Each row has a hidden score. How much does it go up from the first row of each pair to the second? 10 means little or no change, 20 a big rise and 0 a big fall. The score is a weighted sum of the row's numbers plus the product of two more (or one squared), each taken from its middle value.
[  5  16  16 -15  -7 -22  13 -23  24 -15]
[  5 -28  33 -18   4 -33  20 -16  20  23]: 13
[ 10 -29  30 -20  -2 -27  17 -16  18  16]
[  8 -21  30 -18  -4 -25  18 -14  14  13]: 10
[-15 -85 -41  56  45  40 -18  63 -68  35]
[  2  29   5  -9  -9  -8  -6 -10  16  -1]: 5
[ -6  45  -3  -6  -5  -5 -17 -10   6  -7]
[ 11   4  26 -23 -13 -17  21 -25  31 -11]: 14
[  7  -4  35 -24  -4 -30  23 -25  24  10]
[  2  29   7 -11  -8  -7  -4 -11   8 -14]: 5
[  0  45  -5  -6  -9  -1 -13  -7  12 -10]
[  7  11  19 -18 -11 -12  12 -21  25 -21]: 13
[ -6   5 -14  15   7  11  -3  10 -20  -2]
[  5 -23  33 -18  -1 -34  23 -20  25   5]: 13
[  4 -30  35 -19   4 -37  23 -17  27   7]
[  5  -8  33 -21  -3 -35  22 -21  22   7]: 3
[  4  29   4 -15 -11 -10  -3 -12  16  -1]
[ 12  12  20 -21 -13 -15  12 -25  16 -12]: 9
[-25 -15 -68  56  23  55 -46  61 -55  15]
[  9  -5  26 -19  -6 -22  19 -21  22  -6]: 10
[ 12  -1  24 -23  -8 -22  20 -24  28   7]
[  4 -29  32 -18   2 -32  20 -16  25  16]: 14
[  7  -1  31 -21  -7 -26  23 -26  31  -1]
[  4  23  17 -16  -7 -21   6 -23  17 -13]: 7
[  1  23  15 -17  -8 -18   5 -19  18 -11]
[  3  22  11 -14  -9 -14   1 -17  11  -3]: 7
[  3  25  11 -12 -10 -15   4 -16  15  -7]
[ 11  12  21 -23 -14 -16  19 -27  14 -13]: 11
[  1  28   1 -10  -8  -8  -5  -8   8 -15]
[-17 -37 -71  64  33  71 -39  72 -76  10]: 8
[  1  33  -1  -9  -7  -6 -11  -7   9 -13]
[  9 -29  27 -19  -3 -20  21 -13  13  10]: 13
[-12 -44 -71  60  23  81 -34  69 -69  13]
[ -32  -64 -124  103   44  127  -64  122 -116   25]: 19
[  7   4  29 -20  -9 -28  21 -27  27   0]
[  7  30  25 -25 -16 -26  17 -34  30  -8]: 9
[ -8   6 -14  15   5  10  -5  12 -19  -2]
[-14 -89 -39  57  46  39 -16  64 -55  30]: 15
[  7   8  27 -22 -11 -21  18 -26  22 -10]
[ -9   8 -19  20   9  13 -14  17 -16   0]: 10
[  6 -32  32 -19   4 -32  17 -15  15  14]
[  6 -33  23 -15  -2 -21  16  -7  18  10]: 9
[  8 -24  29 -24  -2 -27  16 -18  17  13]
[ -26 -106  -98   92   48  115  -43  109 -113   38]: 14
[ -8   3 -12  17   6  10  -7  12 -17  -3]
[-13 -74 -29  38  28  26  -1  48 -44  24]: 16
[ -2  30  -1  -7  -9  -6 -12  -6  11  -9]
[  8  -4  27 -24  -9 -26  22 -24  28   5]: 13
[  8 -23  30 -22  -5 -28  21 -19  15   8]
[ -4 -37   8   7   9  -5  14   6  -7  19]: 10
[  9 -13  29 -20  -8 -24  21 -20  28   7]
[  4  37  17 -23 -18 -23   7 -28  26 -14]: 8
[  9  -1  28 -26 -13 -21  20 -23  24  -1]
[  5  31   1 -15 -11  -9  -3 -10  13 -18]: 10
[ -1  40  -3  -9 -11  -4 -11  -9  10 -12]
[ -5  45  -7  -6  -9  -2 -14 -12   9 -10]: 9
[  7  15  26 -20 -10 -22  18 -26  23 -10]
[ -27  -85 -109  111   54  119  -53  116 -121   24]: 8
[  8 -24  21 -17  -7 -18  21 -14  14   5]
[-22 -24 -76  69  40  63 -51  75 -71  10]: 6
[  0  36   8 -11  -7 -16  -6 -10   9  -2]
[ -6 -47   4  12  18  -7  12  12 -11  21]: 15
[  6 -27  30 -21   1 -28  21 -15  21   3]
[  9 -14  24 -23  -9 -15  24 -18  23   0]: 5
[-11 -78 -57  52  29  71 -22  71 -63  21]
[  1  40   3  -8 -10  -5 -10  -9   4 -23]: 6
[ -5 -31   8   6   9  -4  14   4 -16  12]
[-14 -20 -56  56  26  47 -32  55 -62  -3]: 8
[ -4 -40   6   8  14  -4  13  10 -18  11]
[  5 -12  33 -22  -4 -34  19 -22  19   8]: 7
[ 10 -11  25 -24 -14 -12  19 -18  22  -1]
[ -1  31   2  -9  -8 -12  -7  -8  14  -7]: 11
[  4  23  12 -12  -9 -17   5 -17  13  -8]
[ -9  20 -25  15   0  17 -21  16  -9  -3]: 10
[  8  16  22 -22 -15 -15  16 -24  21 -10]
[-12 -87 -54  52  33  65 -18  73 -71  36]: 14
[ -34  -67 -127  121   61  127  -76  127 -127   21]
[  9   6  26 -24 -14 -18  20 -26  25 -13]: 18
[  1  38  -5  -8  -9  -5  -9  -8  10 -13]
[ 10 -26  27 -19  -2 -27  18 -17  21   8]: 14
[  8   0  21 -17  -9 -11  15 -18  18   2]
[  5  27   5 -12 -15  -1  -4 -13   8 -18]: 9
[-17 -38 -59  60  35  56 -31  63 -69  14]
[-10 -56 -63  55  25  73 -27  64 -68  19]: 11
[  4  26   2  -5 -13  -1  -5  -6  13  -7]
[  7  -8  32 -22  -6 -27  23 -22  22   5]: 15
[ 10 -18  31 -24  -7 -25  22 -19  18   7]
[  5  -4  30 -24  -6 -30  18 -26  27   5]: 9
[  0  37  -3  -9  -9 -11  -9  -9   5 -12]
[ -4  43 -12  -2  -4   0 -14  -8  13 -17]: 7
[ -26 -103 -105  108   57  113  -42  114 -123   39]
[  0  33   7 -11  -7 -16  -5 -10  15  -5]: 7
[  7  21  18 -19 -13 -16  12 -22  17 -12]
[ -1  34  -7  -4  -8  -4 -15  -4   6  -7]: 9
[  9 -14  27 -23  -7 -26  22 -20  26   2]
[  6  -7  32 -22  -6 -31  21 -25  28  -5]: 10
[ 1 35 -3 -8 -8 -7  0 -8  8 -3]
[  3  28   7 -12  -9 -12   1 -14  19  -8]: 8
[  8  -2  28 -22  -8 -23  21 -22  24  -1]
[ -3  -8   3   4   2   6  13  -2 -11  -3]: 10
[  6 -34  32 -19  -1 -28  22 -18  12  11]
[  4 -18  35 -19   0 -35  25 -19  28  13]: 18
[  5  25   1 -10 -13  -3   0 -11  16  -9]
[  7  11  20 -14 -10 -14  15 -23  16  -8]: 9
[ -6 -49   8  11  15  -5  15  11 -10  27]
[  7  20   6 -12 -12  -4   2 -14  14 -13]: 7
[  6 -17  26 -19  -2 -24  22 -17  16  16]
[  8  20  12 -17 -10 -12  10 -19  25 -12]: 9
[ 10  11  22 -20 -13 -15  11 -26  14 -10]
[ -28  -73 -107   97   44  127  -55  110 -116   24]: 15
[  7 -26  26 -16  -5 -20  17 -10  16  15]
[  0  35  -3 -10 -11  -7 -11  -6  14 -15]: 10
[  0  36   6 -12  -8 -13  -4  -8  10  -6]
[  8   6  19 -18 -10 -18  15 -24  21  -7]: 9
[  5  29  -5  -7 -10   2  -5  -6   7  -9]
[ -2  41  -6  -7  -8   1 -20  -4   8 -10]: 8
[  4  32   3 -14 -13 -10  -2 -11  15 -14]
[  6 -11  26 -20  -7 -21  20 -21  20   1]: 9
[-10  10 -23  18   5  14 -13  19 -19   6]
[-20  -6 -63  61  27  56 -40  53 -59   8]: 5
[  8  -1  43 -30 -10 -40  29 -35  36   3]
[ -4 -42   3   9  14  -6  13  10  -8  12]: 13
[  7 -24  30 -22  -3 -29  22 -17  15  17]
[ -2  41  -3 -12 -10  -2 -12  -7  10  -5]: 8
[  0  31   2 -11  -6 -12  -3 -10   9  -8]
[  3  30  -5  -7 -11   1  -7  -6   4 -11]: 8
[ 11 -13  27 -20  -8 -23  21 -20  25  15]
[ -9 -68 -28  44  29  27  -2  43 -46  13]: 15
[ -30  -60 -121  102   44  127  -60  118 -112   23]
[ -38  -50 -127  109   47  127  -79  125 -122   21]: 10
[ 10 -17  28 -23  -5 -25  22 -20  21  10]
[ -4   6 -11   7  -1  11  -3   5  -8 -10]: 10
[  4  29   2 -10  -9  -8  -3 -10   7 -12]
[  5  19  17 -17  -9 -19   9 -23  13 -16]: 11
[-13 -49 -64  58  25  76 -30  66 -70  10]
[  7 -29  29 -20  -1 -27  19 -15  23   7]: 16
[  1  43  -7  -5  -8   2 -20 -11   7  -8]
[-17 -35 -80  65  26  83 -49  81 -72  13]: 14
[  6  16  16 -13 -11 -12  11 -22  14  -8]
[ -2  38  -1 -11  -8 -11  -5  -8  12  -5]: 14
[  3  35  -2  -9  -8  -6 -12  -6   8 -15]
[ -5  46  -3  -3  -6  -5 -17 -12  12  -9]: 8
[-12  17 -27  24   9  17 -20  21 -21  -6]
[  3  32   4 -13 -10  -8  -4 -11  13  -3]: 8
[ -8 -33 -40  48  22  38 -15  41 -47   5]
[  7 -23  28 -20  -1 -26  23 -16  18   9]: 14
[ -43  -70 -127  126   57  127  -76  127 -124   29]
[  4  30  -3 -10 -12   1  -6  -5   9 -11]: 8
[ 10  19  17 -18 -11 -11   6 -21  11  -9]
[  7 -11  26 -17  -3 -22  18 -21  20  -4]: 16
[ 12   9  19 -22 -11 -16  12 -27  20   2]
[  6  16  17 -12  -9 -11   9 -19  13  -7]: 11
[ -6 -43   3  10  17  -4   8  10 -12  22]
[ 11  -8  22 -16 -14 -14  21 -19  17  -9]: 8
[  9 -13  21 -15  -9 -16  25 -15  17   5]
[  1  36   0 -12 -11  -5  -8  -7  13 -11]: 8
[-15 -49 -58  57  34  57 -26  60 -66   5]
[-14 -58 -47  52  35  48 -21  54 -59  17]: 9
[  4  23  10 -13  -9  -8  -1 -14   9  -3]
[ -4  41  -7  -5 -10   1 -14 -10  11 -15]: 11
[  4  15  20 -18 -10 -21  10 -23  16 -10]
[ -5 -15   2   5   5   3  11  -1 -15   0]: 13
[  5 -11  30 -21  -4 -25  23 -21  21   5]
[-11 -91 -54  53  35  67 -21  72 -65  26]: 8
[  7  15  14 -16 -13  -8  13 -20  18 -17]
[  9   0  28 -24 -12 -22  22 -26  25   2]: 9
[  7  13  22 -20 -11 -20  12 -25  28 -12]
[  6 -21  32 -23  -4 -27  20 -18  21  16]: 11
[ -1  45 -13  -5 -11  13 -15  -8   7 -15]
[  6  17  16 -12 -11 -11   2 -19   9 -12]: 10
[ 10  18  18 -21 -14 -14  12 -25  19  -5]
[  6  15  19 -19  -9 -23  13 -24  18  -7]: 13
[ -4  -1  -9  12   2   9   6   6 -10  -1]
[-14 -82 -43  53  44  40 -17  62 -58  35]: 12
[  1  39  -3  -4  -7  -2 -18  -5   7 -11]
[-13  20 -23  20   7  16 -15  17 -17   4]: 15
[  4  29   7 -15 -13  -9   1 -13  19 -10]
[ -5 -38   7   7  11  -5  14   6 -12  20]: 11
[  8  16  16 -18 -13 -14  11 -22  23  -6]
[  6  28   9 -12 -11 -10  -3 -15  22  -9]: 10
[  7   4  24 -18 -10 -16  23 -23  23  -8]
[  1  41  -5  -7  -8  -2 -15  -6   3 -18]: 6
[  5 -20  32 -21   1 -35  24 -19  20   7]
[ 13   4  24 -22  -9 -18  21 -24  22  -4]: 4
[  8 -17  27 -18  -7 -23  22 -19  15  15]
[ -6  41  -3  -6  -4 -13 -16  -7  10  -5]: 13
[ -2  45  -6  -7 -10   4 -16 -13   3 -16]
[  0  43  -7  -5  -7   3 -19  -8  10 -10]: 9
[-14  18 -24  23   8  16 -23  21 -25  -3]
[ -7 -61 -26  44  29  31  -4  42 -52  18]: 11
[  8  28  10 -14 -11 -10  -1 -15  11 -11]
[  6 -16  32 -23  -3 -30  19 -20  23   5]: 17
[  7   6  28 -20  -8 -25  20 -27  23 -12]
[  8  17   9 -13 -13  -4   6 -17  11 -13]: 6
[-13 -50 -41  42  29  51 -20  49 -52  23]
[ 11  18  15 -17 -11 -11   6 -20  17 -10]: 10
[-10 -35 -32  37  16  40  -8  36 -42  11]
[  2  37  -1 -11 -11  -7  -9  -9  11  -6]: 7
[  9  -8  30 -23  -9 -23  22 -22  21   4]
[  1  34   0 -13 -13  -7 -10  -9  11  -5]: 8
[  8  21  15 -19 -14 -14  12 -22  25 -14]
[  5  16   8  -7 -14  -4   2  -9   1  -9]: 9
[ 10   4  17 -17 -13 -10  16 -22  17 -15]
[-13  16 -28  24  10  16 -22  22 -17  -2]: 12
[ -6 -47   6   9  17  -7  12   9  -8  15]
[  6 -10  31 -21  -5 -28  21 -21  24   4]: 9
[  4 -29  38 -20   3 -37  20 -18  17   7]
[  4 -28  27 -14   3 -26  22 -13  12  16]: 7
[  7  14   6 -11 -13  -3   5 -14  13 -22]
[ -6  45   0  -3  -4 -11 -12  -9  12   5]: 9
[ -5 -40   9   5  15  -5  13  10 -11  16]
[  4  22   9 -14  -9 -12   3 -14  14 -12]: 6
[  4 -28  35 -18   6 -37  22 -17  20  11]
[-15 -80 -32  44  30  27  -3  53 -40  36]: 5
[-18  -6 -64  61  27  55 -42  53 -61   6]
[ -6 -43   6  11  17  -7  12  12 -16  10]: 19
[-12  15 -25  20   8  13 -14  20 -15  10]
[ -30  -66 -117  101   45  127  -64  117 -117   26]: 10
[-15  17 -30  25  10  18 -20  21 -23  -5]
[ -5   2 -10  16   6   9   3   6 -13  -6]: 9
[ -6 -49   2  15  19  -5   9  12 -19   8]
[  5  33   5 -12 -11  -8  -4 -12  15 -11]: 4
[ 12 -18  29 -21  -7 -25  22 -19  25   9]
[ -3  -6  -2   6   0   8   5  -1 -10  -2]: 8
[ -37  -55 -127  107   48  127  -72  125 -114   16]
[ -6 -42   4  12  16  -5  13  10 -10  18]: 11
[ -1  34   1 -10  -9 -11  -9  -9  18  -3]
[  9 -19  31 -24  -7 -26  22 -20  24   9]: 12
[ 11  10  24 -19 -13 -15  20 -26  23  -7]
[-12 -84 -56  53  33  67 -18  71 -73  28]: 15
[ -4  40  -2  -6  -4  -9 -11  -6  10  -2]
[-14  17 -29  24  11  18 -24  22 -21  -9]: 11
[ -6  42  -8  -2  -5   4 -14  -8   9  -7]
[  0  34   8 -13  -6 -18   2 -13  17   2]: 15
[  6  16  22 -18  -8 -23  14 -23  22  -9]
[  6 -19  28 -16  -2 -24  20 -17  28  20]: 11
[-15 -87 -39  59  46  40 -18  64 -66  32]
[  5 -14  34 -24  -2 -35  22 -20  26  13]: 12
[  5  19  18 -17 -10 -18  11 -21  17  -6]
[-12 -56 -14  37  31  14   2  35 -40  18]: 15
[  6  27   9 -17 -13 -11   5 -16  20  -6]
[-22 -23 -93  71  29  94 -56  84 -80  11]: 8
[ -1  37  -6 -11  -9  -2 -10  -7  13 -11]
[ -1  39 -10  -5 -10   0 -15  -4   9  -9]: 9
